-0.95 -5.94 -1.88 -1.41
1.05 5.37 1.03 1.82
1.32 5.44 0.47 2.10
0.86 6.55 -0.34 1.14
->
5.37 1.03
5.44 0.47

-3.13 4.65 -4.20 4.63 -0.33
0.79 -2.83 -1.32 0.18 -2.03
2.15 -2.03 -0.86 2.49 -1.64
-2.03 -0.34 -2.55 1.14 -6.02
-4.33 4.19 -2.40 -2.04 -0.28
->
-2.83 -1.32
-2.03 -0.86

0.06 -0.15 1.45 -2.83 2.37
-6.18 1.97 3.53 0.87 -0.18
3.60 -0.40 2.89 -1.60 -1.33
1.08 -0.06 1.71 1.70 1.17
-0.33 0.26 -4.37 0.55 2.37
->
1.97 3.53
-0.40 2.89

-0.21 0.94 -0.03 1.22
0.21 -0.48 2.18 0.99
-3.70 -2.64 -5.14 0.84
1.16 1.43 -1.34 4.15
->
-0.48 2.18
-2.64 -5.14

-2.42 -4.76 -0.99 0.32
-6.03 -5.20 -0.54 0.00
-5.95 -4.78 -0.58 0.55
-5.46 -4.98 -1.64 1.40
->
-5.20 -0.54
-4.78 -0.58

-4.99 0.77 -5.44 -5.55 -1.51
-3.88 -4.82 0.99 1.07 3.29
3.18 1.44 1.42 1.63 -0.10
->
-4.82 0.99
1.44 1.42

0.04 -1.40 1.91
-1.00 -5.42 -2.04
-0.16 0.33 2.98
-2.66 -0.27 -3.88
1.64 -0.39 -0.85
->
-5.42 -2.04
0.33 2.98
---
-1.29 0.59 0.82
0.81 2.18 -5.17
2.15 -4.33 2.31
->
-1.29 0.82
0.81 -5.17
2.15 2.31

-0.24 -5.00 4.80 -5.13
-1.65 3.76 3.34 3.58
0.00 3.99 -2.48 3.76
-1.96 3.77 3.67 4.04
-0.49 3.95 -3.62 4.42
->
-0.24 4.80
-1.65 3.34
0.00 -2.48
-1.96 3.67
-0.49 -3.62

-0.77 -0.84 -2.49 -0.36 -2.68 -0.90 3.80 -1.20 -2.60 -2.51 -0.50 -0.76 -3.01 -0.89 4.17 5.55
1.48 2.30 2.79 1.37 2.82 1.43 -3.18 2.66 2.72 2.76 1.12 1.35 3.14 2.49 -3.30 -5.01
1.49 2.25 -3.12 2.38 -3.21 1.69 -4.42 2.51 -3.56 -3.33 2.18 1.64 -3.63 2.47 -4.44 -5.73
3.99 4.85 -2.40 2.22 -2.57 3.69 1.59 4.59 -2.38 -2.62 2.44 3.84 -2.77 5.55 1.40 2.73
->
-0.77 -2.49 -2.68 3.80 -2.60 -0.50 -3.01 4.17
1.48 2.79 2.82 -3.18 2.72 1.12 3.14 -3.30
1.49 -3.12 -3.21 -4.42 -3.56 2.18 -3.63 -4.44
3.99 -2.40 -2.57 1.59 -2.38 2.44 -2.77 1.40

0.44 0.26 -0.36 -0.47 0.15 -0.07
-0.21 -0.13 0.09 0.14 -0.11 0.08
-1.82 -2.13 0.04 0.17 -1.89 2.15
-2.00 -4.17 -0.46 -0.20 -2.22 5.34
1.04 0.43 -1.34 -2.34 0.04 -0.09
0.82 0.45 -0.91 -1.31 0.21 -0.07
1.07 0.40 -1.47 -2.79 -0.08 -0.07
-1.62 -1.83 0.13 0.21 -1.70 1.61
-0.42 -0.41 0.24 0.29 -0.38 0.18
-2.04 -2.92 -0.20 -0.03 -2.15 3.37
-1.57 -1.67 0.15 0.27 -1.59 1.44
-1.56 -1.60 0.20 0.26 -1.55 1.39
->
0.44 -0.36 0.15
-0.21 0.09 -0.11
-1.82 0.04 -1.89
-2.00 -0.46 -2.22
1.04 -1.34 0.04
0.82 -0.91 0.21
1.07 -1.47 -0.08
-1.62 0.13 -1.70
-0.42 0.24 -0.38
-2.04 -0.20 -2.15
-1.57 0.15 -1.59
-1.56 0.20 -1.55

-2.65 -6.08 3.00 -5.06 2.90 -0.67
-1.90 -0.56 -1.09 -0.32 -1.82 2.51
-3.32 -1.00 -1.87 -0.58 -3.08 4.38
-3.24 -0.95 -1.87 -0.55 -3.15 4.29
-4.48 1.14 -2.71 0.24 0.66 -3.76
->
-2.65 3.00 2.90
-1.90 -1.09 -1.82
-3.32 -1.87 -3.08
-3.24 -1.87 -3.15
-4.48 -2.71 0.66

-1.33 4.16 6.30 -2.59 1.70 -3.00 -5.46 -0.42 -1.21 3.31
3.00 3.65 1.06 2.15 2.66 2.29 4.41 0.72 -6.33 6.03
2.70 1.31 -1.74 1.71 1.05 -4.69 -1.98 -0.43 2.58 -1.62
-0.26 -1.26 -0.24 1.00 2.13 -2.49 0.98 0.98 1.05 -2.45
-3.47 -1.63 -2.97 1.77 1.11 -1.01 -2.30 0.68 2.77 -1.08
->
-1.33 6.30 1.70 -5.46 -1.21
3.00 1.06 2.66 4.41 -6.33
2.70 -1.74 1.05 -1.98 2.58
-0.26 -0.24 2.13 0.98 1.05
-3.47 -2.97 1.11 -2.30 2.77

0.06 -1.02 -0.23 -0.95 -2.88 0.02 2.11
-1.08 1.07 0.29 0.67 2.69 -1.15 -3.51
-1.36 2.36 2.25 2.46 -4.07 -1.39 3.13
-2.79 3.40 -1.71 2.87 3.39 -2.89 -4.54
0.45 -1.84 -0.49 -1.98 0.10 0.40 -0.76
3.02 -5.26 2.67 -5.03 -2.94 3.03 2.74
2.25 -3.88 2.90 -3.91 0.09 2.24 -0.33
-3.37 5.66 1.57 5.52 -2.19 -3.44 0.95
->
0.06 -0.23 -2.88 2.11
-1.08 0.29 2.69 -3.51
-1.36 2.25 -4.07 3.13
-2.79 -1.71 3.39 -4.54
0.45 -0.49 0.10 -0.76
3.02 2.67 -2.94 2.74
2.25 2.90 0.09 -0.33
-3.37 1.57 -2.19 0.95

-5.68 -3.11
1.62 -1.36
-4.07 0.73
-2.38 3.74
-1.92 -1.86
3.12 3.08
0.51 -1.64
->
-5.68
1.62
-4.07
-2.38
-1.92
3.12
0.51

4.59 -1.62
4.16 1.63
1.70 -4.36
6.82 -0.70
3.39 -0.20
->
4.59
4.16
1.70
6.82
3.39
